In the rows, zero is written as 128.
Each path below is one point turned by a fixed rotation once a step. After each direction that follows a path, write how fast that rotation turns it, in degrees per step (0 if it stays still).
Each turn is a multiple of 5 degrees from 10 to 175, or 0.
Each row of a path follows its step; steps can be skipped.
path 1
step 1: [128 138 121 117 129 130 138 140 125 128 132 131 128 120 123 129 123 119
 130 119 131 129 131 133 130 124 125 129 131 134 130 129 129 129 123 118
 135 130 127 126 116 120 130 121 113 133 138 138 124 125 118 125 112 124
 134 128 138 129]
step 3: [122 135 136 125 139 129 133 121 119 126 121 131 133 135 122 122 130 130
 122 126 136 127 133 129 136 132 127 128 128 134 124 131 118 134 131 133
 135 130 127 130 137 123 130 120 124 130 122 123 134 135 139 137 133 128
 119 136 127 106]
step 5: [133 131 121 122 124 135 133 125 132 133 128 125 117 120 129 117 125 138
 119 126 139 122 131 136 123 124 133 132 133 121 127 127 134 119 128 121
 126 126 131 134 114 121 121 129 127 129 138 120 131 138 113 135 128 127
 138 127 132 124]
step 7: [111 130 124 132 122 120 135 132 126 129 117 116 138 131 119 127 126 124
 118 127 125 128 136 128 122 133 122 126 117 135 134 123 134 128 130 135
 126 147 124 120 133 126 123 121 123 131 131 124 127 127 135 137 134 124
 126 124 129 123]
step 12: [139 130 118 132 128 129 138 122 121 129 134 117 121 121 124 123 129 128
 125 120 125 131 138 126 128 130 133 125 137 136 131 131 141 123 126 123
 128 131 126 130 119 132 126 136 128 124 126 132 137 128 129 140 135 117
 130 129 112 117]
step 18: [121 146 131 119 137 128 121 122 127 125 130 137 124 134 129 119 134 140
 130 133 132 126 127 138 126 130 134 132 132 124 125 118 126 128 121 125
 125 130 116 124 129 122 128 117 126 128 121 127 132 127 126 135 146 123
 125 128 131 119]
step 21: [129 147 130 121 134 124 125 119 121 123 143 131 124 142 120 129 129 130
 126 124 136 129 133 131 131 119 126 131 141 126 130 128 121 123 127 125
 124 121 123 128 124 129 119 121 137 131 133 131 125 134 122 128 139 122
 123 135 137 128]
step 22: [116 134 127 136 124 114 128 130 124 136 119 130 139 127 131 125 141 136
 125 125 121 127 130 137 124 126 136 128 135 134 129 129 124 118 129 129
 131 136 118 118 133 121 135 128 130 134 132 128 139 129 132 137 139 127
 125 126 118 134]
step 26: [114 131 141 129 129 122 136 137 123 130 129 127 126 131 118 127 136 122
 130 126 127 134 127 140 130 130 128 128 128 115 126 125 122 130 126 130
 140 129 117 116 128 122 132 124 118 131 131 147 131 133 125 123 121 122
 126 127 127 130]
step 27: [133 130 132 141 132 127 131 122 123 129 126 113 124 109 121 120 121 132
 129 125 115 132 129 130 132 129 124 131 132 133 126 128 129 135 126 132
 120 129 125 126 119 124 124 125 127 112 130 124 136 135 123 135 138 121
 136 128 130 134]
[129 128 125 132 130 126 129 128 128 128 127 125 128 129 128 127 128 128
 126 128 124 129 130 127 130 128 129 128 126 127 131 129 128 126 128 126
 128 130 127 126 128 129 125 132 131 128 130 132 125 127 127 127 129 129
 128 129 129 130]	145
[128 128 129 130 126 129 128 126 126 133 129 129 128 128 129 127 129 127
 128 129 129 129 127 126 129 129 130 127 127 131 132 127 126 130 129 128
 130 130 126 127 128 129 129 127 125 134 129 126 128 127 129 126 126 128
 128 129 127 128]	115
[128 128 132 129 128 126 130 126 133 127 128 127 128 128 129 127 126 125
 125 127 127 130 127 126 128 128 128 127 125 129 126 127 124 129 128 127
 129 128 128 126 128 129 128 128 127 126 126 127 130 127 131 130 130 128
 132 128 128 127]	90
[128 129 126 128 130 126 129 127 127 131 126 131 128 131 128 126 130 127
 126 127 127 128 127 127 129 130 128 129 130 129 124 128 128 130 128 129
 126 127 126 131 127 132 129 128 129 128 129 129 130 126 128 132 126 130
 126 127 126 129]	115
[125 127 129 130 130 125 126 128 127 127 127 128 127 129 128 128 128 126
 131 129 128 128 127 127 129 130 125 127 127 129 129 126 131 129 129 125
 131 128 130 132 126 128 127 125 128 126 133 128 130 127 128 127 129 129
 128 127 131 127]	110
[126 128 130 129 127 129 130 129 128 131 128 128 127 127 128 132 128 127
 124 130 127 127 127 130 128 131 130 126 126 126 126 127 126 127 129 125
 126 128 132 128 126 128 128 128 130 129 128 129 129 130 125 128 127 129
 125 127 127 128]	120
[127 127 130 126 129 127 127 126 130 131 127 128 125 126 126 128 125 129
 128 129 133 128 127 125 128 128 131 128 129 128 127 129 129 131 126 129
 124 129 127 127 126 129 127 129 128 127 131 131 126 129 127 126 131 127
 130 129 130 129]	115
path 2
step 2: [132 132 133 152 130 136 127 129 128 132 130 129 121 125 125 132 132 130
 133 124 123 137 121 128 129 129 125 127 127 127 126 139 132 122 122 122
 125 127 135 129 134 130 133 131 125 128 127 133 122 123 129 115 129 120
 126 111 120 143]
step 4: [124 123 132 128 120 125 137 132 131 129 132 131 121 121 137 132 121 131
 134 121 128 139 132 135 124 124 129 133 125 130 129 128 126 124 135 124
 132 131 139 132 130 120 127 121 117 136 140 130 126 137 128 122 122 134
 127 112 120 142]
step 8: [127 128 122 137 133 126 119 124 126 130 127 121 121 127 135 130 133 123
 135 125 128 130 131 138 131 133 131 129 137 122 127 128 118 127 141 126
 132 137 140 124 130 126 127 122 133 121 135 135 114 124 128 115 122 117
 118 124 129 139]
step 9: [115 133 122 134 122 128 128 131 127 125 134 135 119 125 127 133 126 135
 123 121 129 135 123 129 135 118 128 133 133 129 127 128 127 131 134 113
 125 127 129 132 129 127 121 128 117 135 123 139 120 124 121 113 118 132
 125 118 135 139]
step 11: [127 124 127 142 121 130 125 127 119 137 130 127 123 124 128 121 136 123
 135 117 121 133 128 123 131 127 127 127 128 132 130 138 117 127 130 123
 120 137 135 135 132 132 136 121 122 135 142 142 120 122 129 125 130 127
 129 122 127 138]
step 12: [125 117 124 126 134 124 125 129 125 132 129 134 120 124 124 133 125 131
 128 126 136 134 125 121 132 128 128 130 124 131 124 114 123 129 132 120
 132 129 131 144 142 134 131 122 126 131 138 134 126 128 123 113 119 128
 121 114 122 125]
step 13: [136 128 128 137 124 129 135 117 135 124 136 128 125 122 135 133 126 128
 132 115 127 137 124 136 134 134 137 126 119 129 127 121 129 124 127 130
 126 135 139 128 129 122 130 122 122 126 130 130 124 120 130 123 126 122
 113 111 123 138]
step 14: [134 129 127 135 118 124 121 133 125 124 126 123 119 123 118 133 133 127
 122 124 120 130 125 130 131 125 133 125 127 133 119 130 129 129 128 120
 131 132 140 129 136 130 125 115 131 143 124 144 121 126 135 114 122 121
 128 122 137 129]
step 15: [122 129 133 130 122 118 128 132 123 128 119 135 119 135 123 134 133 127
 133 122 127 140 127 125 132 125 127 143 134 139 127 119 129 128 140 127
 130 135 142 129 128 114 130 124 128 127 134 130 129 128 127 120 124 127
 122 116 122 130]
step 26: [119 133 135 135 126 119 122 135 125 127 129 137 123 141 120 132 125 132
 137 131 129 131 132 128 132 139 138 137 128 125 122 127 131 136 132 126
 138 129 141 130 141 130 125 119 128 130 126 132 120 124 124 117 123 127
 123 126 121 134]
[128 129 126 126 130 129 129 127 129 127 129 128 129 127 132 131 124 129
 127 129 130 130 128 133 131 127 129 129 127 126 130 128 124 126 127 130
 126 126 127 129 127 128 127 126 130 129 126 130 128 126 126 126 126 130
 127 129 128 128]	90
[131 127 126 130 128 127 132 130 126 128 129 129 132 126 126 131 127 128
 125 129 128 130 129 125 128 127 128 125 128 129 126 130 128 126 130 129
 127 128 129 131 130 129 125 128 128 126 129 129 130 127 127 130 131 127
 125 128 126 129]	35
[132 127 129 125 126 128 131 127 130 126 125 128 128 128 129 129 126 127
 127 126 126 127 127 128 127 128 129 128 125 130 128 126 128 125 127 128
 130 129 130 127 128 129 130 130 130 132 130 131 128 130 130 126 130 129
 129 125 125 126]	40
[127 130 127 128 131 130 126 127 129 129 127 131 126 126 130 129 128 129
 130 128 128 128 127 129 125 127 128 125 129 126 129 133 130 125 130 128
 130 127 127 129 129 126 126 130 125 126 132 128 128 131 130 125 130 128
 130 128 128 129]	10
[127 127 127 127 128 129 128 131 131 127 128 129 127 127 128 126 130 128
 125 128 130 130 131 126 127 126 122 127 127 129 129 127 127 126 128 124
 131 126 129 129 130 126 129 127 129 130 126 128 130 130 126 128 128 131
 127 127 130 128]	135
path 3
step 2: [134 130 133 122 148 124 119 133 118 128 119 131 129 120 123 136 133 120
 134 137 118 134 129 121 132 135 139 134 128 129 129 118 119 125 127 139
 126 120 125 114 130 126 128 117 125 127 129 129 128 124 131 122 127 136
 138 122 129 133]
step 9: [123 129 130 137 140 141 127 132 132 127 121 137 139 131 123 125 125 125
 122 119 124 128 142 121 129 138 136 129 120 128 130 126 131 127 137 121
 134 130 135 130 112 135 127 133 130 135 126 127 143 122 135 121 116 130
 127 131 129 132]
step 10: [114 122 139 125 143 131 138 131 134 129 133 121 122 133 125 136 122 131
 119 135 114 133 124 119 123 132 127 122 118 133 124 127 132 129 123 133
 124 125 121 127 126 125 123 132 128 133 137 120 133 138 128 118 117 130
 128 122 123 122]
step 12: [138 132 125 144 126 127 130 125 140 135 130 126 130 132 139 129 123 125
 112 130 131 122 132 119 135 139 124 122 123 132 131 127 132 133 140 130
 124 134 126 124 142 127 127 116 142 133 125 126 138 123 129 128 127 121
 127 131 123 120]
step 13: [132 127 133 117 140 114 126 124 127 126 138 129 135 131 124 129 134 121
 132 132 132 121 128 115 128 127 118 132 123 122 137 135 129 132 122 131
 131 121 119 137 132 123 119 117 136 130 118 121 136 121 127 115 127 130
 127 124 128 118]
step 17: [125 123 127 127 135 124 129 137 129 126 128 111 136 129 130 131 140 124
 132 131 138 128 125 124 126 141 128 124 121 124 124 118 129 134 131 133
 127 127 138 131 127 124 139 134 118 147 131 139 132 127 130 135 123 135
 139 127 125 132]
step 18: [140 132 138 131 129 126 131 132 121 132 129 109 121 129 127 129 120 115
 132 133 129 133 120 136 122 119 129 126 130 140 129 127 143 136 122 139
 136 130 127 126 133 131 121 127 125 135 128 139 121 131 127 130 121 131
 129 133 119 126]
step 19: [127 131 122 131 128 125 112 129 127 117 130 126 124 127 126 123 141 119
 126 118 133 131 126 131 134 116 127 125 126 134 141 133 130 122 130 137
 127 138 127 124 138 139 128 138 138 139 121 129 123 129 127 142 131 123
 130 126 126 121]
step 20: [136 144 126 129 137 136 124 135 121 118 125 114 136 116 129 129 140 124
 128 125 121 125 134 126 131 129 132 140 126 127 126 132 123 126 137 130
 134 125 125 124 138 130 137 125 137 131 128 136 132 124 131 122 125 124
 119 123 118 137]
step 22: [114 127 131 135 135 131 125 124 125 129 121 128 128 126 125 136 130 127
 126 131 113 135 124 132 138 123 135 129 115 134 122 129 124 136 121 123
 125 137 117 118 124 132 141 138 138 126 133 123 117 129 135 137 121 130
 133 126 133 128]
[125 125 127 128 128 130 127 130 128 126 129 127 130 126 129 124 127 129
 129 128 129 129 128 128 124 128 128 129 127 130 131 129 131 129 127 129
 129 129 129 129 127 130 128 127 123 128 129 130 128 127 126 130 128 124
 128 129 126 130]	35
[131 125 127 129 125 128 128 128 127 125 130 129 124 128 128 128 127 128
 128 130 127 128 131 126 127 128 128 128 126 128 129 128 126 128 131 127
 127 129 129 129 128 131 129 129 133 126 126 130 129 131 129 131 130 126
 128 129 127 130]	95
[129 128 127 127 133 128 127 128 128 128 128 127 127 129 125 129 129 130
 128 126 128 126 129 126 127 128 128 131 130 128 127 127 126 131 129 129
 126 125 129 131 129 128 130 129 124 128 127 129 130 131 130 125 129 127
 129 128 125 126]	100
